In the rows, zero is written as 100.
Named turns come first, each shown by rows before and after it. Which turns, in which order, take the first row of each pair that follows to the second? Write the first one first, as in the answered first pair.
J398 (before -> after):
89 103 104 94 97 93 104 98 96 98 99 103 108 100 95 100 107 102 110 107 97 105 105 98 111 99 103 100 106 102 109 107 102 102 89 99 93 103 103 93 98 99 93 104 109 98 93 90 108 96 95 108 107 107 102 97 96 100 100 105 96 102 108 104 109 95 103 99 97 94 101 106 103 97 102 100 96 98 103 93 102 80 108 104 90 90 105 111 89 106 92 95 91 101 101 88 95 105 102 85 109 101 108 110 103 100 90 108 103 96 98 -> 91 103 104 93 93 93 104 99 97 98 100 104 110 98 94 99 107 101 112 106 97 105 106 96 112 100 100 99 105 101 107 107 101 104 91 97 92 100 103 93 97 101 93 103 108 96 91 89 109 97 95 108 108 107 101 98 94 99 101 106 97 99 108 106 108 96 101 101 98 93 103 105 105 100 100 98 96 97 104 94 101 80 109 101 89 94 103 110 91 107 92 92 91 101 102 88 94 106 105 86 109 102 107 110 102 100 89 107 102 97 100
101 105 96 102 109 103 117 102 111 114 112 96 106 87 115 78 113 121 92 111 67 90 120 84 114 117 68 102 112 60 98 97 113 65 123 107 85 97 118 109 105 119 100 120 119 95 85 98 115 89 110 86 82 91 95 98 110 82 88 103 109 89 95 87 96 106 92 95 102 110 94 100 117 90 102 93 100 91 88 84 104 117 101 74 77 104 89 69 105 103 92 92 93 88 109 99 104 105 97 99 73 102 106 106 106 89 80 125 111 92 91 -> 101 109 91 104 109 105 116 106 111 114 115 92 106 87 118 82 111 115 91 118 68 90 124 88 116 115 74 104 109 57 99 93 115 64 119 113 87 92 116 105 107 117 93 120 117 96 88 98 113 81 106 88 76 92 106 94 112 88 86 99 112 95 101 78 98 103 91 94 102 111 95 99 120 91 99 95 99 91 84 81 104 113 100 75 82 103 87 77 104 109 93 96 94 95 108 101 102 102 96 105 74 102 105 112 112 87 77 120 103 90 85
108 97 111 101 93 103 97 97 102 98 97 104 95 99 103 88 99 95 98 100 89 103 97 98 98 107 99 100 102 99 99 100 110 100 109 97 94 110 107 108 100 112 104 95 105 96 104 98 99 114 105 100 99 109 93 112 101 94 95 113 101 111 92 96 87 95 99 103 100 93 96 105 92 106 98 106 93 113 92 89 95 104 102 92 92 101 102 88 104 88 98 100 102 95 105 103 99 104 98 98 94 102 93 98 92 106 102 111 97 93 105 -> 106 101 109 106 96 106 98 102 100 98 101 103 97 103 105 94 98 93 96 108 89 100 101 100 100 108 103 102 104 97 98 96 115 101 101 103 98 106 110 101 104 111 101 94 103 96 107 99 100 109 110 104 97 110 99 110 101 98 95 114 105 118 96 90 89 95 97 101 101 94 95 105 96 108 94 107 92 114 88 86 95 104 104 89 92 99 104 92 98 96 98 104 102 96 106 106 101 98 94 103 92 103 94 101 97 108 98 106 92 91 100
91 103 111 97 103 116 90 93 97 94 91 110 122 102 102 98 101 97 105 98 110 91 111 97 86 84 84 88 84 110 101 100 99 114 102 94 107 107 103 100 97 104 109 89 101 105 99 106 112 112 110 121 117 107 89 119 105 100 82 126 114 101 86 106 112 105 119 117 111 111 111 126 104 107 99 101 109 82 128 100 101 102 106 119 98 105 95 102 103 110 101 81 109 81 106 104 103 109 111 115 111 101 85 92 92 91 96 100 102 93 87 -> 87 106 111 104 102 121 91 97 98 94 93 108 123 105 107 105 98 95 105 106 111 87 115 96 84 88 89 87 90 110 101 93 99 111 97 97 108 101 102 94 100 101 108 89 96 106 99 106 110 110 116 125 113 108 95 117 104 104 79 124 119 109 92 99 111 105 117 114 112 114 114 123 103 106 90 99 112 83 119 96 100 106 112 117 99 102 98 105 97 117 102 84 108 79 101 107 108 102 105 122 113 100 84 96 96 98 95 92 97 92 83
J818 (before -> after):
101 105 103 105 94 98 96 101 104 102 107 90 93 97 109 93 107 92 105 109 91 97 96 98 104 103 105 102 113 91 100 94 99 97 104 108 99 104 101 108 97 100 98 96 103 103 98 107 102 95 103 90 98 100 101 91 100 103 90 91 99 112 91 94 102 100 99 105 101 99 98 106 100 93 102 107 102 96 88 105 97 104 103 99 101 105 101 99 101 98 101 103 97 97 92 100 100 112 96 108 104 100 101 101 117 98 104 107 89 100 91 -> 95 104 105 101 101 100 104 106 100 94 104 96 107 107 103 105 95 92 93 102 103 102 104 101 98 104 107 102 108 105 98 95 99 98 91 105 99 95 98 89 102 99 94 102 94 105 104 100 103 94 104 103 100 98 105 94 98 112 101 96 103 107 109 87 103 106 100 95 97 100 100 100 105 103 93 100 97 101 93 100 101 98 114 98 99 92 101 110 96 112 107 105 98 100 98 104 112 94 99 105 105 93 104 108 105 108 98 84 95 99 94
104 101 97 90 102 96 100 99 95 100 101 91 98 92 94 88 100 96 101 94 99 101 98 104 102 88 106 104 91 102 107 103 99 104 102 107 98 102 94 99 109 103 96 101 103 100 101 106 100 102 96 94 99 104 108 99 102 101 103 97 99 97 107 103 100 99 103 109 100 90 97 100 102 101 108 100 102 97 111 104 99 94 100 105 106 101 101 96 103 103 99 93 101 109 109 102 96 112 95 100 94 98 97 97 96 99 104 105 100 105 104 -> 100 104 97 98 99 97 101 101 95 100 104 91 96 93 94 90 101 95 103 100 98 97 98 106 104 88 107 106 95 99 108 99 103 103 100 109 100 100 96 98 109 100 96 99 103 100 102 108 99 98 99 93 96 105 111 96 104 103 100 94 100 104 107 98 102 100 100 109 98 93 98 101 99 100 105 100 103 98 105 101 98 94 101 102 108 104 105 98 102 106 99 97 99 109 102 104 98 109 91 104 93 98 96 102 102 101 102 105 94 105 98
100 102 102 83 105 99 99 98 98 101 89 94 105 109 95 99 95 100 109 91 103 114 104 106 95 92 102 90 92 112 87 109 85 115 97 93 97 98 98 85 99 119 101 108 98 92 99 99 97 96 95 101 102 89 105 116 101 93 97 101 107 74 115 104 101 108 97 99 100 88 96 94 104 115 104 88 106 101 107 94 105 99 98 96 91 102 98 104 105 101 96 98 92 98 106 116 105 96 114 83 95 95 101 97 77 101 104 99 109 103 113 -> 104 106 99 91 100 101 88 97 103 106 94 87 93 101 102 91 109 98 122 102 91 109 94 104 104 94 102 86 99 98 89 108 87 110 107 100 96 105 101 104 96 122 104 100 106 94 94 106 94 93 95 89 100 90 102 111 102 85 84 93 103 86 101 109 102 102 97 109 101 88 96 99 100 102 111 95 113 94 101 97 103 101 90 100 95 111 104 94 109 89 89 98 92 94 99 111 92 112 107 89 95 103 102 96 93 91 104 123 97 104 108
J59 (before -> after):
119 102 105 91 90 99 100 98 91 111 94 107 102 124 87 103 92 110 99 97 118 99 104 96 94 98 100 95 93 106 96 101 107 113 104 95 97 89 95 78 97 87 101 103 105 99 96 91 94 103 107 96 95 103 106 96 102 111 89 108 100 103 128 83 115 95 106 96 106 114 111 97 120 105 90 107 111 102 114 101 87 96 91 101 105 88 93 108 86 111 88 84 104 109 102 95 108 100 94 91 92 110 78 92 101 88 91 90 100 95 103 -> 120 106 102 96 90 104 96 100 93 114 100 99 94 120 92 99 96 108 105 106 113 95 103 95 102 97 103 93 97 97 99 99 106 113 104 102 99 91 97 85 99 85 98 99 109 99 94 97 90 99 104 91 87 106 111 92 103 109 79 102 100 111 123 80 115 91 104 102 107 111 110 97 121 100 94 111 115 100 109 100 85 95 88 101 111 94 95 107 87 109 85 86 103 111 97 96 98 109 89 95 91 112 78 93 114 81 89 101 90 98 96
98 110 99 108 105 101 86 88 103 125 102 82 100 118 123 79 110 102 126 108 73 87 96 88 107 107 101 118 108 75 97 83 102 97 109 95 116 98 111 107 86 96 121 105 112 118 94 96 104 120 78 84 101 90 74 115 101 100 92 89 107 94 83 107 87 84 93 87 103 87 112 101 113 104 91 80 93 107 84 106 94 109 95 77 85 136 103 87 98 96 76 102 101 91 97 80 101 113 82 95 86 85 89 101 73 102 103 117 109 94 111 -> 99 104 101 93 109 94 93 85 95 122 96 86 105 118 115 78 98 106 116 91 81 98 99 91 104 100 100 117 93 88 102 94 97 103 107 84 112 98 103 97 91 95 118 113 110 116 100 92 106 126 67 91 105 90 74 119 100 98 104 96 103 77 91 111 86 89 98 85 105 84 110 97 115 113 95 77 86 109 102 109 96 102 95 84 81 130 94 91 102 100 81 95 103 100 109 82 105 109 93 83 86 78 90 98 55 103 101 103 121 96 123
82 91 101 90 71 80 84 93 116 124 103 106 93 91 89 105 100 112 121 96 102 86 102 103 101 91 87 113 100 80 110 99 89 76 98 110 110 112 109 105 119 112 86 110 115 92 122 99 88 120 101 82 95 121 91 92 112 94 88 105 79 89 87 92 78 111 101 118 99 109 85 101 86 91 118 85 110 77 80 105 89 92 92 111 104 117 105 94 124 62 79 98 95 74 104 92 89 72 78 98 114 94 72 108 90 90 105 106 109 85 107 -> 79 88 105 85 73 80 91 92 116 120 97 115 101 97 86 109 97 114 115 88 106 87 107 105 96 95 83 112 99 88 106 101 90 78 94 103 108 112 108 96 117 111 91 114 110 91 122 93 90 126 101 87 99 116 84 96 110 96 95 112 79 82 91 93 75 114 100 113 100 109 86 99 87 95 114 82 107 80 83 103 93 92 99 110 100 110 103 95 123 66 81 96 96 72 109 93 99 65 81 94 117 91 74 107 79 96 104 95 118 85 113
113 92 98 94 107 98 85 101 109 93 99 102 101 93 107 89 104 97 92 75 92 89 114 95 101 97 90 109 118 92 89 89 99 109 105 92 102 112 97 116 105 98 119 99 107 84 98 110 101 122 107 102 116 85 90 113 93 74 101 98 100 92 90 108 92 99 106 95 110 105 116 103 91 94 106 107 96 111 100 100 86 101 112 95 80 97 115 86 89 97 101 88 100 88 95 90 109 91 101 92 87 95 107 88 88 104 111 111 111 111 109 -> 121 94 89 87 111 95 85 101 104 94 105 95 91 87 103 85 103 95 90 72 94 94 109 96 108 86 94 107 108 93 99 95 96 113 109 91 101 112 89 118 109 102 112 102 110 84 96 112 102 117 97 95 111 92 99 110 91 71 99 95 98 89 87 108 93 99 106 102 110 100 113 103 92 92 115 111 94 108 111 104 88 94 105 103 84 101 111 85 96 99 104 86 104 102 96 91 98 101 104 93 84 95 108 84 92 97 105 115 106 110 109
Pairs:
Each pair is two turns apart.
120 99 89 94 106 111 104 98 119 107 110 96 111 104 94 84 98 88 97 106 97 101 101 96 115 88 103 107 112 97 104 105 111 110 119 92 108 110 94 117 85 116 103 89 113 104 92 100 96 84 100 95 101 89 94 98 112 92 100 77 102 109 93 113 102 94 119 107 98 102 92 101 106 85 97 99 102 92 97 115 89 104 102 121 116 113 96 98 93 94 89 97 82 107 95 115 93 129 103 127 105 118 100 95 106 84 92 117 77 103 102 -> 115 95 95 83 115 109 115 97 111 102 103 106 127 111 85 96 81 91 80 90 107 112 117 99 106 87 105 110 102 118 101 108 108 114 106 84 108 101 90 91 92 112 101 100 103 103 100 87 97 89 99 112 109 84 96 103 110 97 117 85 103 95 113 110 99 102 121 96 96 104 93 92 114 103 86 92 91 99 109 111 95 97 114 122 111 98 89 111 87 110 98 94 83 114 105 122 111 107 114 121 106 109 103 98 84 99 89 85 91 103 113 -> J818, J818
108 90 102 97 104 100 93 95 103 104 87 110 98 90 107 91 106 106 110 89 109 106 98 101 101 99 95 108 99 102 102 105 101 96 113 90 92 104 104 104 109 104 110 100 100 92 91 112 101 106 106 94 112 91 86 113 88 95 98 100 91 97 101 113 101 103 102 107 92 99 88 111 91 100 109 98 103 99 112 121 98 94 102 108 97 102 105 90 110 84 92 95 100 99 111 91 106 110 94 94 82 96 106 97 99 88 105 114 112 95 120 -> 106 89 105 98 102 99 92 95 105 101 83 112 102 92 105 93 108 108 108 89 109 103 100 99 96 104 93 106 103 102 100 102 102 96 113 88 92 104 106 103 107 102 113 98 100 92 91 111 104 108 112 97 113 90 83 114 86 98 99 100 92 97 101 112 102 101 102 104 90 101 90 110 93 100 104 94 104 102 109 123 100 96 104 104 96 103 107 90 107 85 90 94 98 94 110 91 112 105 95 95 86 95 107 97 98 93 108 112 116 95 118 -> J59, J59
84 126 99 109 101 139 112 111 86 109 85 116 80 103 85 120 99 87 100 123 96 93 111 106 108 122 96 127 110 96 91 92 120 122 84 73 100 93 84 108 101 79 81 94 86 117 97 121 100 120 119 126 109 113 114 97 103 103 93 83 111 129 117 87 99 107 82 77 121 111 89 115 107 102 83 103 107 89 68 113 99 96 117 96 100 98 97 97 109 95 89 124 93 71 75 91 131 106 115 122 87 89 102 110 132 93 119 107 95 103 88 -> 96 129 83 102 104 133 110 108 78 113 93 104 69 94 79 108 98 80 100 121 98 101 102 112 120 107 106 126 96 93 104 103 116 129 87 77 98 99 74 113 107 83 72 94 92 117 97 127 101 114 103 119 101 121 127 92 106 100 89 77 107 126 113 84 99 103 82 88 119 104 83 118 107 100 99 109 103 85 81 119 97 86 104 110 107 105 91 93 121 96 95 117 97 91 78 92 113 124 116 122 81 93 100 108 140 80 112 114 84 104 87 -> J59, J59
84 122 85 87 84 98 84 105 95 82 92 97 88 107 104 92 99 91 102 94 71 77 113 97 114 129 95 98 108 87 99 113 121 100 108 124 95 80 94 96 97 98 105 94 87 100 100 103 99 82 108 73 130 108 105 115 100 97 92 86 93 107 111 101 79 103 82 115 123 98 84 102 73 106 106 87 116 120 114 113 102 114 97 104 100 120 89 98 98 91 110 117 96 112 75 81 92 99 122 108 107 105 96 89 105 107 96 103 95 104 96 -> 88 122 82 78 85 93 87 104 92 81 92 95 90 104 99 90 92 91 98 87 75 82 112 102 113 122 96 99 96 92 103 121 118 103 109 121 93 84 90 92 100 100 101 99 86 99 103 103 98 83 100 76 131 110 106 117 100 97 97 86 92 98 113 101 78 106 84 116 125 95 81 105 72 111 111 87 112 118 123 115 102 111 96 108 101 119 85 97 101 92 113 112 100 122 78 80 91 102 127 105 106 102 96 89 99 108 94 100 97 105 100 -> J59, J59
99 105 112 114 104 110 82 104 120 91 98 97 98 95 92 105 79 105 112 88 103 85 80 126 93 106 84 87 111 81 84 88 96 105 109 76 111 122 99 117 81 100 99 100 101 96 70 111 95 117 109 96 104 105 88 93 90 84 100 115 107 97 79 81 110 104 108 86 95 103 104 95 96 100 106 82 106 103 110 99 92 103 84 94 97 109 101 77 111 108 86 106 92 82 112 90 94 99 110 94 107 105 116 112 93 107 114 125 103 93 87 -> 103 107 106 110 104 108 83 103 117 94 102 92 93 92 90 101 77 102 112 90 102 91 79 127 100 99 88 87 105 80 89 92 92 108 110 78 111 123 96 121 78 103 96 101 102 97 72 115 94 115 104 92 99 110 93 91 89 81 99 114 106 98 78 82 109 103 110 91 94 98 101 93 97 98 111 87 104 99 111 100 91 100 78 101 100 111 101 78 114 106 87 107 94 88 109 90 91 106 111 95 107 104 116 113 95 103 114 129 99 94 85 -> J59, J59
101 101 103 107 97 102 94 97 100 100 97 101 94 105 103 104 103 107 101 101 91 98 102 98 85 105 101 99 99 97 100 98 101 102 100 104 106 104 108 91 97 96 100 103 106 103 91 98 103 108 104 107 95 99 92 107 101 103 105 108 97 107 102 100 97 99 104 98 97 104 97 93 91 96 98 94 103 105 96 96 104 105 105 97 104 100 105 105 96 101 94 108 97 86 98 98 109 94 97 96 103 97 95 99 95 101 103 98 106 102 97 -> 107 103 94 102 98 101 94 95 95 102 104 94 84 97 101 99 102 100 105 100 91 104 98 102 94 97 105 99 92 95 107 104 99 103 102 104 104 107 101 98 101 99 95 104 111 106 91 104 104 104 95 100 92 103 98 103 100 100 101 104 94 104 97 98 98 96 104 109 99 96 91 95 93 94 107 100 103 102 106 99 103 96 96 106 109 105 102 100 102 101 97 107 100 96 99 99 97 106 97 99 98 102 94 97 102 95 101 105 98 102 96 -> J59, J818
106 80 108 90 91 93 111 85 111 94 78 119 110 110 112 87 98 108 100 75 110 102 85 105 106 107 89 86 97 109 89 113 102 108 99 82 89 108 89 106 79 97 98 114 108 102 111 94 85 100 84 92 102 104 91 118 92 93 102 109 87 76 68 115 93 98 123 110 95 83 107 81 81 106 110 87 110 95 107 95 98 91 90 102 93 108 108 98 101 96 123 90 85 76 97 112 107 103 98 88 90 92 106 111 87 96 115 111 107 100 103 -> 113 87 95 85 96 92 115 89 103 96 87 105 103 105 111 88 91 100 93 77 117 109 85 111 116 95 104 88 84 112 100 120 102 115 92 87 87 105 82 100 91 99 84 117 106 104 114 99 86 87 73 92 94 110 112 111 88 98 98 104 89 78 75 106 97 99 122 119 94 83 106 81 84 107 117 91 105 92 115 95 98 82 80 110 100 107 105 102 102 108 131 92 89 99 97 118 97 107 97 90 85 91 103 113 98 92 110 104 95 98 98 -> J398, J59
83 100 76 92 75 115 85 100 86 98 136 81 99 96 96 85 88 101 98 107 97 99 114 106 115 98 125 110 109 83 122 110 117 85 95 115 91 106 93 100 102 103 95 117 76 87 103 107 92 95 102 88 109 111 91 97 108 91 88 105 95 67 100 98 109 92 84 97 92 89 113 92 98 102 120 113 104 114 105 92 106 76 115 106 111 118 93 110 97 99 101 103 94 96 102 125 73 108 93 115 93 91 105 109 68 91 83 97 81 115 79 -> 82 93 82 83 76 108 85 95 90 96 128 87 105 97 93 81 87 108 94 93 98 101 115 105 109 101 115 108 103 91 117 114 112 88 100 104 91 109 91 102 97 103 105 121 77 85 100 101 93 107 98 90 118 109 78 104 107 86 97 112 94 54 98 108 106 93 89 94 92 88 112 90 97 104 123 110 101 111 116 94 109 72 117 106 106 117 90 106 99 93 100 96 94 89 111 121 82 109 102 107 95 87 105 105 54 91 87 97 97 117 91 -> J818, J398
104 102 90 103 93 95 103 102 100 100 110 89 92 97 101 100 93 88 97 107 104 101 99 100 105 96 107 106 95 104 108 104 93 99 96 102 95 94 93 101 109 97 84 102 102 105 106 101 99 95 90 98 94 108 115 99 94 101 94 93 96 98 105 99 103 90 98 107 97 98 98 108 100 97 100 96 98 97 100 99 99 96 93 106 106 92 95 107 98 107 104 108 100 110 104 105 93 109 98 105 90 102 103 101 107 102 92 100 84 100 98 -> 97 102 95 114 91 102 102 104 106 97 107 94 96 102 107 103 99 89 100 114 102 92 100 97 102 105 102 107 110 99 102 94 98 92 93 106 98 91 103 102 103 94 87 97 99 103 104 100 101 98 102 99 97 104 106 100 95 101 90 92 97 105 108 98 104 90 96 100 96 102 103 108 99 95 90 96 103 100 88 97 98 103 98 96 104 92 100 107 93 103 100 114 95 99 99 102 100 101 94 110 91 105 102 103 109 108 96 100 85 98 94 -> J818, J59
106 99 94 90 110 98 103 98 94 106 100 93 96 94 94 92 101 100 97 95 101 108 96 105 107 94 100 97 84 105 103 106 94 105 101 103 101 100 96 99 101 99 106 102 105 102 98 98 100 96 94 105 99 104 101 101 100 98 106 98 99 94 105 110 98 106 103 108 97 99 93 103 105 95 105 97 101 93 107 105 102 92 92 103 98 102 90 97 102 100 103 97 102 107 102 97 101 108 104 96 103 98 99 96 93 98 97 98 101 100 109 -> 96 98 100 103 109 107 104 104 98 103 96 95 104 104 99 103 103 99 97 105 100 97 104 100 104 106 101 98 101 105 95 92 99 97 91 109 104 93 103 90 100 95 108 100 98 101 101 94 98 94 108 112 96 103 100 101 100 107 105 97 102 103 114 103 100 106 98 99 98 103 97 101 105 99 87 94 103 98 91 95 100 100 103 93 98 97 97 107 91 104 101 103 98 95 97 103 111 90 96 105 104 98 100 101 99 107 97 90 99 101 99 -> J59, J818
115 122 73 128 81 97 92 99 98 122 100 84 105 116 90 82 118 95 106 112 96 106 76 99 116 96 120 100 103 82 109 118 103 133 106 98 92 120 85 83 113 88 96 102 111 80 105 114 88 83 115 128 104 128 123 104 112 102 116 96 90 104 104 108 93 85 93 110 95 122 67 110 108 90 122 88 92 118 118 106 90 107 107 112 119 96 80 93 97 99 91 95 109 106 92 79 82 102 111 101 100 75 112 92 97 95 105 123 105 60 93 -> 102 120 83 139 80 105 94 104 100 120 99 91 118 128 96 95 113 97 102 117 98 95 86 97 106 107 116 101 113 87 101 106 106 127 94 101 95 111 90 72 112 82 100 101 105 81 109 108 86 81 130 139 106 120 120 107 112 107 118 99 96 111 115 103 97 85 90 97 92 130 74 109 109 96 106 80 95 121 105 96 89 115 118 97 118 86 86 103 86 107 94 99 104 93 89 85 100 80 110 103 102 72 115 97 93 109 106 108 108 55 88 -> J818, J59
101 103 98 102 104 101 97 98 98 103 94 103 100 95 97 98 110 95 104 110 93 96 94 95 98 97 92 98 104 89 103 97 91 102 108 101 103 104 106 110 91 103 101 95 107 96 96 107 93 112 103 92 106 95 93 95 103 98 91 99 100 102 91 103 95 100 97 111 96 98 105 102 101 89 114 109 103 92 97 102 95 104 101 98 99 106 100 95 104 83 98 99 95 93 96 97 98 107 98 98 98 98 102 95 106 102 108 116 102 100 98 -> 106 103 96 96 107 97 99 96 93 102 94 104 102 93 90 95 101 94 99 105 97 104 91 97 100 92 94 96 96 92 106 100 89 102 108 96 102 102 99 105 95 102 100 100 107 96 97 108 96 111 95 94 106 98 95 96 104 98 96 102 98 90 92 103 94 98 98 112 95 96 100 99 104 90 117 110 97 92 107 103 98 97 101 103 98 105 96 94 106 88 103 96 99 102 101 97 96 111 104 91 97 96 103 93 97 100 106 111 106 102 101 -> J59, J59
105 100 103 91 107 85 84 95 92 78 99 101 91 109 93 105 98 83 98 90 101 132 88 104 96 84 106 86 92 95 109 100 92 102 119 102 97 101 90 99 100 104 94 113 97 106 104 97 104 115 105 87 100 117 112 103 109 83 98 93 88 89 111 103 105 105 97 111 99 103 93 95 122 103 100 109 93 105 105 110 86 101 97 105 113 111 102 102 112 101 122 106 109 123 104 101 96 109 100 94 114 102 95 89 96 102 111 93 115 108 118 -> 92 102 111 106 103 95 84 103 99 75 96 106 100 124 102 120 100 83 99 99 101 120 96 100 89 97 105 89 109 96 101 85 102 97 109 111 103 92 99 89 98 98 96 111 92 106 107 94 105 114 124 96 99 112 109 102 107 93 97 95 94 104 120 96 106 107 90 100 97 114 100 95 123 104 80 104 96 112 85 102 88 112 109 91 111 107 111 112 99 108 119 115 100 108 98 105 110 90 90 105 117 100 99 95 100 116 110 83 113 104 107 -> J59, J818
74 82 114 96 112 98 100 85 104 99 101 100 106 106 107 120 109 108 89 90 98 87 87 91 92 92 88 90 92 95 106 89 101 88 114 100 109 96 105 89 112 99 99 75 95 88 85 86 96 113 97 101 96 97 86 99 117 83 111 74 94 82 91 102 79 119 112 92 106 64 82 83 93 87 101 109 103 93 93 95 96 88 74 86 93 110 126 83 103 98 91 100 93 93 104 113 89 82 98 100 93 83 103 95 108 119 98 104 114 101 91 -> 76 85 106 92 116 97 104 89 97 99 103 95 105 105 103 122 100 106 80 89 103 93 89 96 96 84 98 91 83 101 111 97 99 90 108 103 107 94 97 79 121 102 90 79 93 93 88 87 96 106 89 103 92 101 99 97 114 90 115 74 95 78 102 94 81 121 114 95 109 62 80 82 96 92 103 108 99 93 102 94 95 81 73 92 97 107 123 87 104 107 96 100 97 105 104 117 84 83 102 100 90 80 106 99 109 118 92 93 113 101 89 -> J398, J59
90 107 101 112 86 104 102 117 115 102 102 104 100 104 85 103 97 108 110 113 84 92 105 95 95 106 118 116 109 114 108 97 95 108 121 116 89 108 112 86 109 97 118 91 111 97 88 104 95 102 100 112 85 112 90 121 106 115 91 108 98 88 98 93 83 92 97 101 109 94 111 88 82 78 107 79 97 106 97 106 109 117 93 79 107 98 86 104 90 90 101 111 99 76 105 92 78 113 115 78 110 94 124 98 119 70 73 90 115 88 99 -> 92 110 98 105 90 103 106 116 107 101 104 104 100 100 82 104 90 106 103 106 93 101 105 98 97 98 122 117 98 123 112 102 93 112 117 113 89 108 107 79 115 96 113 94 111 95 93 101 94 98 94 113 83 115 96 121 106 117 97 109 99 83 102 91 83 94 98 101 108 92 109 86 86 83 109 76 92 105 105 109 112 110 89 83 107 93 84 105 92 99 106 110 101 85 107 97 78 111 119 74 110 90 124 98 114 69 67 82 117 88 104 -> J818, J59
